In the rows, 128 means zero.
Turns, then the turns between two rows, first turn first; the first pair answered
turn z_519:
[127 121 153 115 105 109 134 144 104] -> [135 114 161 113 107 117 117 122 145]
[ 99 153 174 138 151  90 127 165 143] -> [101 151 175 138 150  94 120 161 153]
[149 103 130 112 157 146 125 130 134] -> [139 120 125 128 163 145 151 107 135]
[144 124 142 112 119 133 129 154 135] -> [140 134 142 125 123 137 140 126 159]
turn z_739:
[161 105 128 104 104 142  88 132 146] -> [149 114 150 104 116 135  86 137 163]
[133 128 115 129 150 118 136 133 122] -> [133 128 117 126 151 115 136 135 123]
[113 151 133 161 134 140 164  93 110] -> [132 132 109 150 119 150 155 105  83]
[145 120 106 112 120 143 150 120 111] -> [143 114 120  98 121 136 134 147 108]
turn z_539:
[ 95 153 139 116 166 113 148 129 169] -> [ 93 148 146 109 166 110 141 146 162]
[118 133  96  88 132 131 121 148 101] -> [119 140  82 104 129 138 141 119 105]
[150 111 150 105 124 128  71 146 151] -> [134 122 134 115 120 112 105 179  80]
turn z_42:
[143 113 101 132 140 124 135 132 137] -> [136 119 100 135 143 119 144 134 127]
[142 125 104 124 121 129 152 116 111] -> [124 141 120 132 130 116 164 123 114]
[123 124 158 111 144 123 110 164 141] -> [140 109 143 106 135 136 101 158 141]
[134 103 128 130 124 127 103 137 119] -> [130 107 123 131 123 125 114 139 103]
Then:
(two turns a pair)
[161 133 132 120  98 117  54 140 184] -> [134 160  88 154  89  97 133 162  67]  z_539, z_539
[122 135 179 115 159 135 107 101 161] -> [145 100 155  92 136 141  85 149 105]  z_42, z_539
[132 160 129 172 103 148 176  72 122] -> [119 162 133 169 105 133 185 111  82]  z_739, z_42
[140 104 114 108 111 123 103 171  77] -> [146 125  83 145 108 149 139  73 128]  z_539, z_539
[138 110 145 113 119 123  98 142 163] -> [110 135 159 124 133 103 127 163 137]  z_539, z_739
[129 143 163 114 144 123 101 137  83] -> [132 157 139 142 142 137 129  74 106]  z_539, z_539
[139 118 124 125 115 141 124  90 156] -> [137 116 102 128 107 136 142 113  99]  z_42, z_519
[145  98 128 104 120 141  90 144 142] -> [142 109 131 115 125 147  97 116 167]  z_539, z_519
[131  94 103  96  81 114 105 163  35] -> [141  79 136  72  89 116  59 170  85]  z_519, z_539
[154  87 139  93 125 141  71 163 132] -> [109 129 141 125 137 107 136 188  63]  z_539, z_42
[142 104 109 105 114 124  93 157 100] -> [126 118 119 109 121 111 106 169  86]  z_539, z_739
[140 125 152 115 130 140  60 127 179] -> [157 103 101 113 102 146  74 153  90]  z_42, z_539
[100 134 166 135 141 126 128 128 159] -> [105 141 133 155 131 135 157  96 136]  z_42, z_519
[112 135 121 120 131 139 133 149  97] -> [103 150 126 135 140 143 146 116 129]  z_539, z_42
[121 124 155 141 139 133 111 157 172] -> [151  98 103 140 107 153 113 152 125]  z_42, z_42
[130 151 141 134 125 123 118 104 154] -> [131 147 111 138 113 123 139 118  99]  z_739, z_519
[140 137 131 108 130 153 112 115 138] -> [140 139 114 115 126 155 127 109 119]  z_42, z_519
[143 122 109 138 130 149 124  81 167] -> [129 135  94 154 125 139 159  88 119]  z_42, z_42
[119 134 154 124 133 112 137 184 113] -> [125 143 156 140 140 129 134 120 185]  z_519, z_739
[138 152 102 133 119  97 125 139 109] -> [135 164 105 143 123 100 130 113 132]  z_539, z_42
[123 114 131  81 164 112  72 152 196] -> [137  99 116  74 153 121  65 156 181]  z_42, z_739
[147 113 122 125 136 167 124 133 123] -> [132 123 149 119 147 157 117 145 139]  z_739, z_739
[124 124  61 132 120 131 175 108  70] -> [ 96 146  88 137 139 111 191 124  71]  z_42, z_739
[162 109 121 117 125 159 119  84 155] -> [164  92 109 102 113 150 116 132  95]  z_42, z_739
[143 130 141 119 134 153 104 116 167] -> [125 153 115 148 131 145 159 104 116]  z_739, z_519
[ 99 158 135 136 141 110 155 145  92] -> [103 169 139 146 144 122 155 102 144]  z_42, z_739
[120 128 142 119 141 120 105 123 168] -> [137 120 106 127 125 138 113  95 154]  z_739, z_42
[107 155 150  86 128  90 115 201 118] -> [ 89 196 144 132 138  98 165 112 166]  z_519, z_519
[ 88 137 108 157 119 125 175 116  97] -> [ 73 145 142 150 135 109 166 142 110]  z_739, z_42
[120 114 135 117 125 105 130 164  80] -> [116 118 173 110 141 108 103 145 154]  z_739, z_519
[138 100 125 132 114 154 112 159 146] -> [138 106 124 138 118 159 116 141 163]  z_539, z_519
[139 113 118 114 119 129 103 141 106] -> [115 139 119 136 129 117 140 137  91]  z_539, z_42
[122 133 113 139 120 138 148  99 138] -> [135 109 113 114 111 137 122 142 111]  z_739, z_739
[ 93 147 165 139 142 111 128 142 121] -> [122 117 162 117 134 127  86 143 146]  z_519, z_42
[114 137  91 158 128 109 170 121  78] -> [101 146 164 139 159  98 128 119 180]  z_42, z_42
[ 95 125 132 126 117 116 122 152  75] -> [103 115 137 116 116 119 103 160  84]  z_519, z_539
[160  79 146  70 109 136  78 183 113] -> [100 160 186 134 153 121 153  90 199]  z_739, z_519
[113 111 141 104 110 117 123 173  97] -> [121 118 148 117 116 136 116 102 181]  z_519, z_739
[113 146 134 128 126 120 132 129 121] -> [119 139 132 123 123 120 126 136 114]  z_539, z_519
[133 115 101 125 134 143 116 141 111] -> [135 112 112 120 138 149 103 133 141]  z_519, z_739
[121 140 163 120 153 122 108 172 157] -> [107 164 122 158 148 125 173 133 112]  z_539, z_539
[107 145 116 150 139 117 160  89 132] -> [142  99  94 116 115 127 116 140  90]  z_739, z_519
[118 112 173 110 139 121 107 158 148] -> [125 109 168 111 137 129 104 137 166]  z_42, z_739
[128 101 177  78 149 163 111 131 161] -> [124 124 119 124 134 177 181  71 121]  z_519, z_739
[127 134 104 147 114 125 166 114  94] -> [127 119 133 120 117 111 135 169  86]  z_739, z_739
[153 119 106 120 131 137 121 132 108] -> [133 134 126 123 142 121 131 151  98]  z_42, z_739
[121 142 134 132 166 107 135 124 170] -> [129 133  97 137 148 106 156 148  97]  z_739, z_519
[151 122 151 115 129 135  95 118 164] -> [126 157 125 154 132 127 163  94 119]  z_739, z_519
[105 141 130 130 130 121 145 136  76] -> [111 131 169 107 143 123  98 136 144]  z_519, z_739
[119 130 155 126 125 127  93 130 174] -> [104 149 152 144 131 121 121 115 170]  z_519, z_539
[142 107 125 126 116 140 114 128 138] -> [133 115 144 126 124 132 114 133 152]  z_739, z_739
[104 159 140 167 143 112 130 121 136] -> [122 130 153 137 136 116  84 154 142]  z_519, z_519
[ 94 151 155 164 150 129 136 123 153] -> [129 123  91 169 119 152 141 107 105]  z_739, z_739
[136 110 126 101 118 116 101 170  92] -> [139 116 147 105 129 129  87 126 173]  z_42, z_519
[109 127 124 111 131 103 150 185  56] -> [114 150 138 139 148 131 149  67 196]  z_519, z_519
[133 143  89 142 127 150 185  92  87] -> [119 156 151 134 155 145 154  78 182]  z_42, z_539
[ 93 124 119 134 143 136 136  99 184] -> [100 110  76 137 123 137 157 130  97]  z_739, z_519
[140 119 142 125 125 134 104 116 167] -> [153 104 118 115 112 139 101 137 123]  z_42, z_539
[156 134 109 122 112 141 139 122 137] -> [150 144 112 129 117 138 149 115 140]  z_539, z_519
[114 135 129 103 115 112 113 155  92] -> [141 116 112  99 103 138  93 121 129]  z_519, z_42
[120 153 121 154 123 136 175  96 122] -> [111 141 154 124 131 114 146 173  95]  z_519, z_42
[130 125 160 122 139 115  82  76 225] -> [ 97 155 176 142 154  94 115  83 212]  z_539, z_519
[166 104  88 131  94 158 125 100 131] -> [149 101 149  99 112 132  85 167 145]  z_739, z_739
[156  99 120 111 117 150 105 161 102] -> [163  96 113 114 116 164 101 128 133]  z_539, z_519
[135 144  75 157 105 144 180  51 114] -> [154  90 108  85  95 126  99 183  61]  z_739, z_739
[134 123 171 115 148 126 131 130 154] -> [125 135 167 128 151 123 152 119 146]  z_519, z_539
[119 151 121 147 130 116 142 145 101] -> [121 144 151 128 137 117 108 152 147]  z_519, z_739
[128 150 119 138 144 121 160  93 150] -> [152 111 132  94 134 121 104 157 135]  z_519, z_519
[171 123 122  81 112 148  94 163  92] -> [179 135  90 112 106 170 123  88 121]  z_519, z_42
[132 127 128 110 148 127  92 176 134] -> [123 152  85 152 143 135 153 122 110]  z_539, z_539
[ 98 137 156 154 133  92 165 161 104] -> [116 126 176 143 136 114 125 122 190]  z_519, z_519
[107 133 127 140 142 137 141 114 120] -> [107 130 130 136 141 132 139 125 107]  z_539, z_519
[132 113 130 101 123 126 116 159 122] -> [145 113 110 116 114 148 121 112 146]  z_519, z_42
[112 133 141 132 143 121 126 151 161] -> [129 122 125 132 136 136 117 131 175]  z_42, z_739
[161 112  67 155  94 152 144  68 137] -> [153  90  95 115  95 120 109 184  67]  z_519, z_739
[102 158 146 135 142 119 145 116 153] -> [ 97 159 137 135 138 111 155 136 114]  z_519, z_739
[114 156 163 146 145 110 144 101 154] -> [111 145 178 126 145 100 127 147 130]  z_539, z_539
[151 124 142 117 151 134 107  69 152] -> [163  96 130  93 140 128  85 122 102]  z_539, z_42
[157 127  96 108 104 131 128 143  96] -> [136 160 100 136 115 129 164  99 121]  z_42, z_539
[135  93 126 111 116 135 123 149 102] -> [121 117 111 139 119 134 165 113 102]  z_42, z_539
[113 138 146 143 147 114 146 102 143] -> [141 108 143 120 133 128 106 109 158]  z_539, z_42
[ 62 146 121 141 135  65 158 163  58] -> [ 84 119 109 122 121  74 131 184  41]  z_519, z_539
[116 102 145 149 163 135 128 168 129] -> [126  93 141 142 157 138 117 169 130]  z_539, z_519
[163  98 117 111 118 164  93 126 158] -> [130 117 161 105 140 131  96 180 145]  z_539, z_739
[125 122 160 101 135 113  91 173 127] -> [114 154 106 156 128 124 171  98  99]  z_539, z_539
[103 154 155 145 143 117 151 124 125] -> [102 149 162 141 146 113 142 137 121]  z_519, z_739
[138 125 136 135 115 158 172  87 148] -> [148 110 152 114 117 161 138 104 173]  z_539, z_739
[120 102 109  87 136 110  99 157 111] -> [ 89 139 117 116 148  93 147 144  98]  z_539, z_42
